-3.82; 4.13; -2.62; -2.09; -1.70; 1.42
2.28; -1.26; -3.51; -2.79; -0.78; 5.32
0.77; -1.36; 0.73; 2.15; -1.39; -1.12
1.64; -2.30; -2.85; -2.32; 0.18; -1.87
=>
2.28; -1.26; -3.51; -2.79; -0.78; 5.32
1.64; -2.30; -2.85; -2.32; 0.18; -1.87

-1.13; -0.60; 1.08; -2.99; -0.13; 1.12
2.23; -1.54; -1.46; 1.36; -0.07; 1.63
-3.83; 1.81; 3.11; -3.05; 0.86; -2.39
1.84; -2.25; -1.92; 1.06; -1.63; 2.29
-3.30; 2.29; 2.89; -2.71; 1.28; -1.97
-2.31; 1.72; 1.38; -2.21; 0.66; -1.49
4.05; -3.89; -2.84; 1.20; -2.31; 3.40
-3.84; 2.54; 2.69; -3.18; 2.01; -1.53
-2.93; 1.69; 2.46; -2.53; 1.38; -1.42
-1.20; -0.59; 0.88; -2.26; -0.65; 0.63
1.98; -0.26; -1.38; 2.54; 0.10; 0.47
=>
2.23; -1.54; -1.46; 1.36; -0.07; 1.63
1.84; -2.25; -1.92; 1.06; -1.63; 2.29
-2.31; 1.72; 1.38; -2.21; 0.66; -1.49
-3.84; 2.54; 2.69; -3.18; 2.01; -1.53
-1.20; -0.59; 0.88; -2.26; -0.65; 0.63

0.15; 0.31; -0.24; -3.87; -0.15; 0.00; -1.61; -1.32; 0.32; 0.38
0.25; 0.43; -0.22; -3.54; 0.10; 0.29; 0.60; 3.99; 1.21; -0.21
0.20; -0.09; 0.31; -0.58; -0.89; 0.03; -0.07; 1.80; 1.26; -0.87
-0.28; -0.83; 0.50; -0.58; 0.85; -0.51; 0.38; -3.14; -0.85; 0.23
-0.74; -0.47; -0.46; 0.39; -0.45; -0.41; -0.15; -0.35; -0.70; 0.23
=>
0.25; 0.43; -0.22; -3.54; 0.10; 0.29; 0.60; 3.99; 1.21; -0.21
-0.28; -0.83; 0.50; -0.58; 0.85; -0.51; 0.38; -3.14; -0.85; 0.23

3.02; -0.57; 1.63; -0.77; -2.57; -1.39
-0.21; -3.37; 0.51; 2.33; 1.09; 2.36
3.13; -0.68; 3.92; 0.70; -2.92; -2.34
-0.26; -3.16; 0.08; 2.52; 0.47; 2.98
0.74; 2.79; -0.38; -2.04; -1.28; -1.58
-5.16; 2.12; -3.97; -1.10; 3.58; 1.64
0.94; 3.41; 0.10; -3.00; -1.31; -3.09
0.76; 2.33; 0.07; -3.04; -1.01; -2.33
1.14; -0.69; 0.09; 1.10; -0.77; 0.65
0.17; 0.67; 0.72; -0.22; 0.46; -1.15
1.74; -0.66; 1.08; 0.60; -1.09; -0.41
=>
-0.21; -3.37; 0.51; 2.33; 1.09; 2.36
-0.26; -3.16; 0.08; 2.52; 0.47; 2.98
-5.16; 2.12; -3.97; -1.10; 3.58; 1.64
0.76; 2.33; 0.07; -3.04; -1.01; -2.33
0.17; 0.67; 0.72; -0.22; 0.46; -1.15

-1.96; -4.47; 0.17; -0.22; 1.55; 0.04; -1.97; 0.96; 0.65
0.05; 0.74; -3.44; 2.14; -0.54; -0.38; -1.14; -1.89; -3.04
-2.34; -1.87; 0.93; -3.37; 0.34; -1.55; 0.94; 2.56; 0.36
-2.08; -1.70; 0.63; -3.05; -0.41; -1.11; 0.56; 3.49; 0.73
=>
0.05; 0.74; -3.44; 2.14; -0.54; -0.38; -1.14; -1.89; -3.04
-2.08; -1.70; 0.63; -3.05; -0.41; -1.11; 0.56; 3.49; 0.73

1.47; -1.83; 1.97; -0.04; -1.54
1.91; -4.71; 0.76; 2.54; -4.00
-0.06; 1.71; 0.60; -2.32; 0.62
-1.24; -1.00; -0.87; -0.19; 0.25
=>
1.91; -4.71; 0.76; 2.54; -4.00
-1.24; -1.00; -0.87; -0.19; 0.25

-0.46; 0.02; 1.79; 0.81; 0.27; -5.25; 1.91
1.13; 0.37; -0.66; 0.30; 0.02; 1.07; -5.36
0.27; -0.55; 0.99; -0.64; 0.37; 3.60; -0.60
-0.59; 2.52; -0.59; 1.51; 0.60; 2.30; 5.61
0.56; 0.42; 0.14; 1.31; -0.65; 4.29; 3.00
=>
1.13; 0.37; -0.66; 0.30; 0.02; 1.07; -5.36
-0.59; 2.52; -0.59; 1.51; 0.60; 2.30; 5.61
---
5.49; 5.42; 0.32; 1.23; 0.93
-0.48; -3.01; 0.09; 1.95; 1.11
=>
5.49; -3.01

2.57; -4.22; 4.01; -1.24; -3.14
4.15; 0.75; 4.52; 2.08; 2.79
-1.97; 2.38; -5.23; 4.42; 1.45
=>
2.57; 0.75; -5.23

-3.96; 2.35; 4.87
1.98; -3.50; 1.85
1.29; -4.99; -0.55
=>
-3.96; -3.50; -0.55

-1.39; -0.12; 4.92
0.48; 0.37; 0.72
=>
-1.39; 0.37

-4.30; 2.45; 0.31; 2.19
3.65; 2.92; -4.30; 2.45
=>
-4.30; 2.92

-0.07; -0.35; -0.56; -0.83
4.02; 0.68; -2.44; 2.97
-0.02; -1.09; -0.03; 0.73
=>
-0.07; 0.68; -0.03

-1.33; 4.36; -1.65; 1.47
-3.06; -2.17; 0.26; 0.39
-0.71; 2.46; -0.88; 0.88
-0.14; 1.68; -1.83; 1.88
=>
-1.33; -2.17; -0.88; 1.88
